X =
[[ -5.70  -5.32  -7.65 -14.70  19.30 -21.95 -10.23  -7.65  -5.61   2.97
   -4.23  -8.88   6.07  -1.71  -6.44 -22.87]
 [ -6.09 -10.84 -11.14 -10.18  -9.54  -7.88 -17.46 -14.01  -6.33  -4.34
    8.06  -4.46  -5.68 -10.54  -3.60  -6.99]
 [ -3.43  -5.49 -19.79   4.48   4.48 -18.63 -19.27   1.62 -23.17  -4.41
  -22.93  -0.58 -20.17 -11.22 -21.25 -18.36]
 [ -4.90  -9.44 -11.14 -15.81  21.68 -19.15  -6.84  -8.90  -4.62  -1.09
   -1.10  -9.13   7.10  -3.67  -0.88 -20.99]
 [-20.93  -6.55   5.48 -15.49  -4.72 -11.57 -18.60 -11.44 -10.91 -13.23
    2.12  -1.53   2.39 -18.08   6.19  -3.66]
 [ -3.05  -5.66  -6.83 -13.61  19.25 -21.39 -10.75  -8.03  -4.60  -0.27
   -5.09  -7.78   5.83  -0.59  -4.67 -24.24]
 [ -3.51 -13.45  -8.96  -6.03  -6.23  -6.88 -15.51 -12.93  -9.52  -2.69
    7.09   0.60  -6.42 -12.96  -4.39  -8.41]
 [ -4.09 -10.55 -10.85  -8.16  -8.05 -10.90 -16.29 -15.74  -6.30  -3.97
    6.83  -1.89  -5.75 -11.38  -3.02  -8.41]
 [-19.46  -9.97   6.33 -15.57  -0.98 -15.64 -17.12 -13.62 -11.03 -14.15
    3.85  -0.04   0.33 -19.35   0.71  -8.03]
 [ -1.65 -13.62 -11.43  -7.66  -6.33  -8.40 -15.76 -12.13  -9.52  -3.38
    5.18  -1.02  -5.83  -7.43  -6.16  -7.91]
 [ -3.41  -8.78 -16.83   4.03   2.31 -20.49 -22.95   2.86 -23.83  -3.45
  -20.17  -0.43 -17.70 -10.44 -18.91 -22.19]
 [ -5.39  -8.41 -15.89   0.61   1.49 -19.84 -22.76   3.33 -22.83  -2.17
  -20.24  -2.35 -17.25  -9.65 -18.73 -19.65]
 [ -3.02  -3.48 -18.35   4.07   1.27 -17.89 -21.02   1.13 -22.17  -4.43
  -23.55   1.53 -20.32 -10.77 -23.83 -18.96]
 [ -2.37  -4.53 -16.88   6.42   3.20 -19.04 -21.92   3.36 -21.19  -4.22
  -21.75  -0.03 -19.04 -10.51 -21.09 -18.42]]
X[-14][0]	-5.70
X[-8][-14]	-8.96
X[12]	[-3.02, -3.48, -18.35, 4.07, 1.27, -17.89, -21.02, 1.13, -22.17, -4.43, -23.55, 1.53, -20.32, -10.77, -23.83, -18.96]
X[-10]	[-20.93, -6.55, 5.48, -15.49, -4.72, -11.57, -18.60, -11.44, -10.91, -13.23, 2.12, -1.53, 2.39, -18.08, 6.19, -3.66]
X[12][-10]	-21.02
X[-9][13]	-0.59
X[-14][12]	6.07
X[:, 7]	[-7.65, -14.01, 1.62, -8.90, -11.44, -8.03, -12.93, -15.74, -13.62, -12.13, 2.86, 3.33, 1.13, 3.36]
X[-1][12]	-19.04
X[:, -15]	[-5.32, -10.84, -5.49, -9.44, -6.55, -5.66, -13.45, -10.55, -9.97, -13.62, -8.78, -8.41, -3.48, -4.53]
X[3][-14]	-11.14
X[1]	[-6.09, -10.84, -11.14, -10.18, -9.54, -7.88, -17.46, -14.01, -6.33, -4.34, 8.06, -4.46, -5.68, -10.54, -3.60, -6.99]
X[-3][7]	3.33
X[1][1]	-10.84
X[6][-13]	-6.03
X[7][-2]	-3.02
X[:, -12]	[19.30, -9.54, 4.48, 21.68, -4.72, 19.25, -6.23, -8.05, -0.98, -6.33, 2.31, 1.49, 1.27, 3.20]
X[-14]	[-5.70, -5.32, -7.65, -14.70, 19.30, -21.95, -10.23, -7.65, -5.61, 2.97, -4.23, -8.88, 6.07, -1.71, -6.44, -22.87]
X[-3][-15]	-8.41
X[12][4]	1.27
X[13][0]	-2.37
X[-8][-9]	-12.93
X[-7]	[-4.09, -10.55, -10.85, -8.16, -8.05, -10.90, -16.29, -15.74, -6.30, -3.97, 6.83, -1.89, -5.75, -11.38, -3.02, -8.41]
X[-3]	[-5.39, -8.41, -15.89, 0.61, 1.49, -19.84, -22.76, 3.33, -22.83, -2.17, -20.24, -2.35, -17.25, -9.65, -18.73, -19.65]
X[13]	[-2.37, -4.53, -16.88, 6.42, 3.20, -19.04, -21.92, 3.36, -21.19, -4.22, -21.75, -0.03, -19.04, -10.51, -21.09, -18.42]
X[-4][8]	-23.83
X[7][-8]	-6.30
X[-8][14]	-4.39
X[3]	[-4.90, -9.44, -11.14, -15.81, 21.68, -19.15, -6.84, -8.90, -4.62, -1.09, -1.10, -9.13, 7.10, -3.67, -0.88, -20.99]
X[5][-13]	-13.61
X[2][-7]	-4.41
X[7][0]	-4.09
